5 1 -23 -23 -8 -46 -6 30 -52 12 -6
6 -22 4 -1 6 9 -7 10 18 -20 9
-20 -17 -20 -2 -12 -4 -35 -21 3 -9 -12
1 -41 -73 -8 -34 -34 6 36 -3 6 13
-12 -1 69 -13 3 -6 -2 -7 10 -20 -2
11 0 -11 -34 -46 -52 -14 35 -22 -16 23
11 -20 7 10 0 -2 9 -15 13 -12 13
->
11 -20 7 10 0 -2 9 -15 13 -12 13
5 1 -23 -23 -8 -46 -6 30 -52 12 -6
6 -22 4 -1 6 9 -7 10 18 -20 9
-20 -17 -20 -2 -12 -4 -35 -21 3 -9 -12
1 -41 -73 -8 -34 -34 6 36 -3 6 13
-12 -1 69 -13 3 -6 -2 -7 10 -20 -2
11 0 -11 -34 -46 -52 -14 35 -22 -16 23

-52 35 23 41 -60 36 -14 59 10 -21 -13 55
-67 31 64 47 -10 62 62 53 -21 53 32 -10
->
-67 31 64 47 -10 62 62 53 -21 53 32 -10
-52 35 23 41 -60 36 -14 59 10 -21 -13 55

-26 -60 -41 -47 20 33
-14 -16 -20 -39 -17 24
->
-14 -16 -20 -39 -17 24
-26 -60 -41 -47 20 33

23 -24 37 -11 -17 -29 -21 31
-21 -27 53 12 -6 31 -3 28
0 22 13 10 -33 68 -4 22
-36 -15 -41 -5 48 -24 75 -19
13 32 -42 5 -35 38 35 21
-8 -30 22 5 -12 18 27 51
-23 5 6 13 21 25 -13 -30
37 23 -32 -24 -31 -17 16 24
->
37 23 -32 -24 -31 -17 16 24
23 -24 37 -11 -17 -29 -21 31
-21 -27 53 12 -6 31 -3 28
0 22 13 10 -33 68 -4 22
-36 -15 -41 -5 48 -24 75 -19
13 32 -42 5 -35 38 35 21
-8 -30 22 5 -12 18 27 51
-23 5 6 13 21 25 -13 -30

-16 -6 71 -9
-3 -1 11 -1
-8 -3 36 -5
-16 -5 70 -9
-3 0 11 -2
-2 -1 11 -2
-16 -6 71 -10
-8 -3 36 -4
-3 -1 11 -2
-8 -3 36 -5
-8 -3 36 -5
->
-8 -3 36 -5
-16 -6 71 -9
-3 -1 11 -1
-8 -3 36 -5
-16 -5 70 -9
-3 0 11 -2
-2 -1 11 -2
-16 -6 71 -10
-8 -3 36 -4
-3 -1 11 -2
-8 -3 36 -5

0 1 -1 -1 -2 -2 -1 -1 1 -1 -1
-2 -11 11 23 3 3 16 0 -9 19 -10
2 1 1 0 2 -2 0 1 0 3 -1
16 -57 11 32 2 -12 -8 -18 -11 -32 -13
2 4 3 -3 2 0 -5 3 -6 -2 -2
->
2 4 3 -3 2 0 -5 3 -6 -2 -2
0 1 -1 -1 -2 -2 -1 -1 1 -1 -1
-2 -11 11 23 3 3 16 0 -9 19 -10
2 1 1 0 2 -2 0 1 0 3 -1
16 -57 11 32 2 -12 -8 -18 -11 -32 -13
---
-50 2 11 -66
48 41 -34 -9
->
48 41 -34 -9

-4 8 5 -15 -9 -43 37 29 -21 25 -47 -4 29 26
70 45 69 42 10 -65 27 1 36 61 -40 -52 67 64
-2 -1 -2 2 2 1 3 4 2 0 1 -1 0 0
0 -2 -3 4 2 3 2 1 3 -2 4 -1 0 -3
1 -10 -7 28 16 44 -28 8 43 -24 51 -2 -28 -22
3 -2 -1 -1 -3 0 0 -7 -4 -2 0 1 1 -4
->
70 45 69 42 10 -65 27 1 36 61 -40 -52 67 64
0 -2 -3 4 2 3 2 1 3 -2 4 -1 0 -3
3 -2 -1 -1 -3 0 0 -7 -4 -2 0 1 1 -4

-47 26 -5 -7 -15 -23 -7 -11 3 16
-29 -2 2 9 6 50 12 -2 15 35
-15 -8 1 -2 10 9 -16 -32 -14 2
-46 16 -15 35 3 14 -6 -33 11 29
-37 22 15 8 -1 3 -3 -5 0 -46
-20 20 4 -28 16 70 -9 10 -12 1
17 -6 21 -40 22 0 7 -6 12 6
->
-29 -2 2 9 6 50 12 -2 15 35
-46 16 -15 35 3 14 -6 -33 11 29
-20 20 4 -28 16 70 -9 10 -12 1

56 -61
68 5
7 -18
58 1
-24 28
-28 -71
-26 31
->
68 5
58 1
-28 -71

60 27 -47 9 69 13 -10 -51 18 -35 -52 28
14 -23 -70 8 -1 43 72 64 71 47 -8 -53
40 54 51 -5 38 -13 3 -57 15 13 11 -43
43 39 -68 -11 41 -30 -64 52 -36 53 2 2
24 2 -46 10 5 -69 67 57 33 24 -43 6
->
14 -23 -70 8 -1 43 72 64 71 47 -8 -53
43 39 -68 -11 41 -30 -64 52 -36 53 2 2

-8 -58 25 -16 26 59 -55 -55 -26
-45 48 21 34 -22 2 33 3 4
-56 38 -43 -9 30 -34 31 14 52
-9 -46 -7 43 29 60 16 -30 -1
43 -9 -53 -30 -3 30 -46 -49 60
-53 -44 29 27 58 -20 49 -42 22
-46 -49 30 0 52 -37 -7 35 -20
->
-45 48 21 34 -22 2 33 3 4
-9 -46 -7 43 29 60 16 -30 -1
-53 -44 29 27 58 -20 49 -42 22

12 23 73
5 36 -10
-23 -8 -30
-10 -26 -20
12 18 51
7 62 29
-5 -4 -43
34 60 17
->
5 36 -10
-10 -26 -20
7 62 29
34 60 17

18 -1 -26 46 -28 -31 -3 -24 -22 -1 -9
-2 -11 36 -31 39 46 43 58 18 7 -52
->
-2 -11 36 -31 39 46 43 58 18 7 -52

-53 -26 -48 7
-2 13 -18 -71
-4 40 -46 -56
14 67 -39 17
69 -22 -55 28
->
-2 13 -18 -71
14 67 -39 17
